In the data rows, the value 50 means zero.
Here are some points, each followed by its number:
{45, 58, 52, 63, 31, 51, 35, 35, 37, 60, 38, 51, 81, 64, 61, 71, 28, 24, 35, 38, 63, 54, 44, 33, 62, 65, 58} 0
{56, 42, 32, 61, 37, 52, 26, 37, 66, 41, 50, 46, 56, 61, 61, 58, 41, 61, 39, 60, 44, 50, 51, 49, 45, 38, 57} 1
{64, 24, 84, 42, 47, 54, 55, 47, 39, 57, 52, 37, 35, 32, 70, 46, 49, 33, 20, 55, 43, 86, 54, 58, 46, 65, 13} 2
{71, 65, 56, 64, 23, 43, 51, 32, 59, 36, 42, 51, 05, 30, 64, 42, 19, 60, 68, 45, 37, 56, 70, 72, 46, 51, 30} 3
{62, 93, 40, 51, 54, 38, 90, 64, 37, 60, 24, 77, 06, 27, 13, 57, 15, 62, 95, 00, 34, 07, 38, 99, 87, 45, 62} 4
{46, 47, 37, 36, 46, 49, 47, 58, 61, 64, 41, 56, 44, 34, 41, 53, 47, 59, 41, 48, 44, 37, 50, 52, 49, 47, 62} 5
{49, 64, 20, 15, 57, 73, 70, 50, 46, 66, 30, 70, 33, 30, 28, 40, 59, 24, 43, 58, 29, 57, 40, 73, 56, 41, 33} 6
{56, 27, 82, 51, 72, 48, 57, 80, 41, 73, 66, 29, 69, 55, 44, 51, 56, 59, 47, 34, 64, 44, 39, 44, 50, 52, 66} 7
{34, 68, 66, 46, 60, 39, 64, 35, 31, 55, 48, 34, 46, 43, 53, 51, 54, 32, 57, 32, 43, 37, 54, 60, 55, 91, 60} 8
{37, 35, 66, 63, 63, 39, 46, 61, 43, 58, 59, 53, 65, 68, 64, 59, 61, 63, 43, 51, 60, 43, 37, 38, 51, 47, 54} 9
{48, 59, 56, 58, 42, 34, 43, 47, 41, 53, 51, 75, 62, 29, 49, 49, 62, 45, 57, 55, 60, 23, 65, 25, 52, 41, 64} 10
{44, 66, 13, 11, 60, 88, 76, 42, 39, 63, 24, 70, 28, 34, 25, 34, 61, 21, 49, 49, 19, 65, 41, 84, 55, 47, 21} 11
{47, 36, 38, 54, 44, 65, 46, 56, 56, 59, 38, 67, 49, 69, 55, 56, 41, 47, 35, 64, 42, 76, 30, 47, 50, 24, 20} 12
{43, 57, 36, 34, 47, 61, 52, 54, 57, 47, 43, 44, 62, 58, 41, 48, 48, 50, 34, 48, 57, 67, 36, 51, 59, 60, 53} 13
{32, 52, 58, 42, 54, 42, 51, 34, 34, 49, 46, 55, 49, 55, 69, 51, 74, 50, 37, 46, 36, 49, 49, 57, 52, 70, 42} 14
{37, 24, 69, 28, 64, 47, 78, 65, 30, 60, 34, 39, 33, 23, 37, 52, 56, 41, 48, 51, 24, 48, 57, 74, 26, 57, 36} 15
{46, 32, 52, 54, 69, 43, 70, 54, 44, 21, 54, 16, 27, 72, 35, 57, 54, 55, 73, 56, 29, 34, 49, 77, 26, 41, 44} 16
{52, 23, 40, 80, 67, 56, 36, 61, 63, 71, 31, 54, 69, 87, 66, 75, 42, 89, 36, 21, 19, 34, 30, 59, 41, 21, 71} 17
{53, 59, 50, 47, 46, 45, 50, 47, 58, 52, 50, 52, 36, 48, 55, 47, 42, 58, 54, 39, 51, 53, 52, 62, 50, 60, 50} 18
{59, 31, 82, 57, 78, 37, 68, 92, 46, 62, 76, 35, 75, 56, 32, 38, 56, 49, 66, 52, 72, 61, 70, 39, 32, 54, 48} 19
{66, 37, 45, 73, 61, 58, 49, 60, 63, 59, 54, 53, 44, 59, 49, 36, 54, 65, 61, 57, 17, 61, 61, 40, 24, 09, 41} 20
{48, 36, 45, 47, 34, 48, 45, 38, 49, 31, 39, 58, 31, 58, 66, 68, 55, 50, 41, 60, 39, 43, 42, 82, 53, 24, 36} 21
New points follow, each followed by the numbers of its three nearest points above by angle, nearest first.
{60, 57, 32, 28, 39, 58, 54, 47, 59, 32, 45, 40, 43, 48, 30, 68, 34, 41, 52, 64, 79, 32, 31, 54, 65, 49, 62} 13 4 5
{55, 59, 47, 60, 27, 44, 41, 25, 38, 28, 42, 63, 75, 50, 62, 51, 40, 26, 55, 55, 69, 63, 72, 51, 51, 62, 41} 0 10 3
{52, 82, 38, 65, 54, 21, 38, 46, 80, 38, 72, 32, 35, 70, 45, 35, 37, 82, 84, 34, 71, 48, 53, 51, 45, 88, 63} 18 3 8
{44, 57, 61, 62, 43, 22, 36, 55, 39, 60, 59, 99, 67, 09, 44, 48, 78, 50, 59, 63, 67, 08, 81, 04, 51, 19, 78} 10 5 9
{47, 57, 35, 57, 66, 60, 57, 58, 56, 60, 52, 46, 54, 72, 45, 47, 48, 58, 55, 39, 42, 51, 36, 56, 51, 43, 54} 17 20 13
{61, 29, 81, 44, 48, 56, 53, 49, 42, 58, 60, 32, 43, 42, 67, 46, 54, 43, 34, 49, 47, 75, 56, 57, 35, 63, 32} 2 15 19
{49, 54, 45, 44, 56, 49, 46, 56, 55, 61, 48, 38, 57, 39, 40, 51, 46, 60, 44, 38, 52, 30, 48, 47, 53, 65, 80} 5 7 8
{39, 34, 45, 45, 73, 50, 64, 74, 57, 50, 51, 47, 70, 82, 46, 53, 59, 74, 49, 23, 45, 65, 32, 90, 49, 53, 50} 17 7 13
{83, 95, 35, 72, 64, 68, 53, 43, 68, 56, 76, 34, 21, 58, 29, 08, 46, 43, 91, 66, 38, 60, 61, 12, 43, 44, 51} 20 3 19
{64, 56, 72, 66, 28, 50, 47, 48, 47, 63, 56, 65, 34, 35, 67, 59, 33, 56, 54, 43, 66, 47, 54, 48, 56, 48, 42} 3 18 10
{49, 49, 49, 46, 52, 45, 52, 48, 51, 33, 62, 42, 45, 54, 50, 51, 58, 48, 58, 66, 61, 43, 54, 44, 49, 53, 51} 16 19 10
{45, 49, 54, 65, 32, 57, 34, 37, 40, 65, 38, 52, 86, 71, 66, 75, 19, 23, 32, 40, 65, 57, 41, 31, 57, 70, 60} 0 13 9
{24, 12, 70, 13, 78, 44, 90, 74, 27, 61, 34, 40, 28, 15, 32, 51, 63, 34, 47, 54, 08, 52, 65, 87, 21, 54, 23} 15 11 6
{52, 66, 45, 61, 33, 59, 46, 39, 48, 66, 42, 59, 50, 55, 61, 59, 26, 40, 36, 49, 62, 56, 40, 38, 70, 54, 42} 0 12 13
{27, 58, 63, 32, 51, 60, 42, 32, 44, 54, 62, 55, 38, 66, 88, 40, 69, 51, 22, 57, 60, 64, 25, 33, 70, 68, 25} 14 2 9
{52, 64, 46, 50, 54, 47, 71, 58, 41, 60, 36, 66, 27, 41, 32, 53, 41, 56, 65, 26, 43, 30, 39, 85, 65, 40, 50} 4 11 6
{29, 66, 64, 45, 59, 40, 66, 36, 27, 55, 40, 35, 40, 42, 53, 51, 52, 32, 58, 31, 43, 39, 53, 64, 50, 93, 58} 8 14 15
{38, 55, 39, 34, 45, 63, 51, 54, 54, 46, 41, 47, 62, 60, 43, 49, 48, 47, 35, 46, 55, 66, 33, 50, 59, 61, 50} 13 0 11
{40, 40, 59, 57, 59, 45, 50, 57, 47, 54, 55, 52, 60, 65, 60, 56, 59, 58, 45, 51, 52, 49, 42, 43, 49, 47, 48} 9 7 17
{28, 40, 52, 42, 57, 47, 51, 44, 39, 46, 45, 61, 68, 62, 64, 54, 69, 43, 35, 52, 48, 60, 44, 55, 51, 62, 36} 14 9 2
{70, 40, 42, 64, 64, 59, 46, 57, 66, 59, 59, 53, 45, 56, 44, 34, 52, 58, 61, 55, 18, 55, 65, 33, 32, 08, 41} 20 12 17
{57, 63, 34, 28, 39, 59, 46, 49, 64, 34, 49, 42, 39, 51, 27, 66, 35, 43, 52, 65, 80, 35, 27, 51, 61, 44, 62} 13 5 4
{28, 36, 51, 31, 65, 54, 42, 55, 55, 52, 64, 60, 61, 72, 67, 42, 85, 68, 27, 67, 57, 61, 26, 30, 51, 47, 34} 9 12 14
{60, 60, 30, 30, 37, 61, 49, 49, 58, 33, 44, 48, 45, 47, 26, 69, 36, 40, 52, 63, 74, 38, 30, 57, 60, 42, 61} 13 6 5
{40, 53, 60, 41, 50, 55, 45, 41, 49, 49, 55, 50, 44, 62, 71, 46, 57, 53, 34, 49, 59, 57, 34, 42, 61, 61, 38} 14 2 9
{44, 28, 53, 51, 76, 48, 83, 62, 40, 17, 52, 04, 08, 79, 32, 60, 50, 55, 81, 57, 23, 37, 44, 99, 21, 44, 35} 16 15 21
{55, 67, 46, 60, 32, 56, 35, 35, 51, 59, 46, 57, 55, 55, 67, 59, 31, 34, 41, 49, 64, 53, 46, 34, 68, 56, 50} 0 1 12
{39, 52, 49, 49, 51, 32, 60, 82, 49, 65, 45, 68, 63, 43, 25, 63, 40, 61, 72, 30, 75, 27, 47, 64, 60, 52, 69} 4 5 7
{60, 43, 43, 61, 58, 57, 49, 57, 62, 54, 54, 57, 44, 54, 48, 40, 51, 62, 58, 59, 29, 54, 57, 40, 37, 19, 46} 20 12 17
{61, 30, 82, 43, 46, 54, 51, 48, 43, 57, 57, 37, 46, 38, 69, 44, 51, 39, 30, 54, 49, 80, 58, 51, 42, 64, 28} 2 15 14
